The rows below come in pairs that one turn or mirror swaps. Which row does each named row swap with?
The rows were stretched afterwards, more along some directions than others.
z_717: [ -3  18   9 -26 -18  -8   1   5   3  19  27  12 -41  10 -10 -18]
z_61: [-51  12  -7 -12  12 -20  18 -15 -56   1  -9 -37  15  12  -5  22]
z_438: [  2 -51  10  10  28  18 -12  16   7  -1 -18   3  -2  -6  27  11]
z_828: [-17 -46  11  24  16  26  -5  39  23   4 -13 -12   0 -20  24  12]
z_985: [ 20  13  15   8 -10   3   7  34  26   8  18  25 -11 -23 -13 -38]
z_771: [-27  14  -6 -36   0 -18   1  12  -5  10  11  -2 -42   4 -22 -14]
z_456: [-37  37   9 -22  12 -23   7 -25 -51  -2  -7 -23  16  19  14  30]
z_32: [-11 -13  41 -10  14  -8   7  -3 -35  -8  -1  -5  28  10  -3  12]
z_796: [  9  23  36  -9  -7 -21 -15 -14 -26  -7  11  15  -7 -15  -1   9]
z_677: [ 32   4  -1  25 -23   7  -6 -13   3   5  30 -10   9  17  42 -17]
z_178: [ 29   9  11  38 -20   3  -8  -6   6   9  36  -7  11  15  46  -9]
z_355: [  4  19  22  -8  -5 -16  -9 -11 -42   5   4  -4   5  -5   0  13]
z_876: [ 23  13  22   3 -20  10   7  32  39   7  19  30 -14 -16 -13 -41]
z_561: [-43  -6 -14  -2   1  -4  13  13 -52  -3 -10 -11 -14 -30  -8  21]
z_535: [ 22   6   6  42  -7   1 -10   1  -3  11  31 -11  12  13  43  -7]
z_632: [ 11  10  22  30   6 -10 -12   1  -6  17  14  -5  17   9  54   1]
z_950: [-24 -19  -1  -8   5 -15  -7  10  -3 -21  19 -19 -31   5   7   7]
z_845: [ 21  -7  20 -14  13  -7  -5  -3  25   5  -5  57   2 -11 -11 -22]
z_805: [-14  -9  48 -13  15 -17  10   4 -43 -14  -5 -22  22  -1   1  14]
z_391: [ 44  -1 -27  38 -51  21  15 -17 -14  -3  26   0   2 -16  14 -12]
z_294: [-18  18  12   6 -23 -20   9  -5 -21   5  37  39 -35 -19 -22  -1]
z_572: [-34 -11  -6  -1 -18 -13  35   9  -2  24  18  12 -21 -16 -37 -15]
z_701: [-27 -15  26   0 -19 -20  31  15  -2   2  13 -25   0  -1  10  -8]
z_275: [ 46  -2 -35  26 -46  25  12  -9 -19 -13  10   7   0 -24   0 -13]
z_255: [ -3 -37 -15  -9  25  -6   4  -4  -6  -2 -21  13  -3 -15  -9  -3]
z_344: [-13 -41  17  -6  29 -15 -11  13  30 -10   9  25 -10   6   0  -3]
z_464: [  6  -6 -24  17 -36  13  20  12 -34  -3  -5   6  -5 -47  -4   1]
z_225: [  6  33   1 -53  19 -24  -2 -22  10   1 -21  31  -5   0 -24 -12]
z_810: [-15  20  -9 -48  23 -30   4 -13 -10  -2 -12  10 -17 -13 -33 -12]
z_90: [ 40  26  21  -6 -14   0  -2  23  22   4  18  38 -13 -12  -4 -33]
z_554: [ -1  16  52  -9  -6 -27 -11   0 -27 -16   8  13 -10 -21  13   6]
z_282: [  6   6  25  -4 -22  11  16  32  34  11  13  26 -19 -21 -19 -43]
z_652: [ 30  28  17 -12  -6  -1   5  20  10   8   9  39 -10 -15 -13 -39]
z_165: [  5  -6  38 -16  13  -7   3  -9 -24  16   3  25  18  14  -5  -7]
z_307: [ -9 -41   7  14   3  34  -4  48  41  -3  -9  -5  -9 -18   9  -2]
z_398: [13  8 32 37 -4 -6 -9  7  0 18 24 -6 15 12 55  6]
z_675: [-43  -9  11  -6  -5 -33  38   0 -25  10  14 -29  -2  -2  -4  -7]
z_92: [ -4  19  29   5  -3 -10 -10 -11 -32  -9  16  18  -3  -1  20  12]

Swapped with z_796: z_32
Swapped with z_178: z_876
Swapped with z_398: z_90
Swapped with z_845: z_92

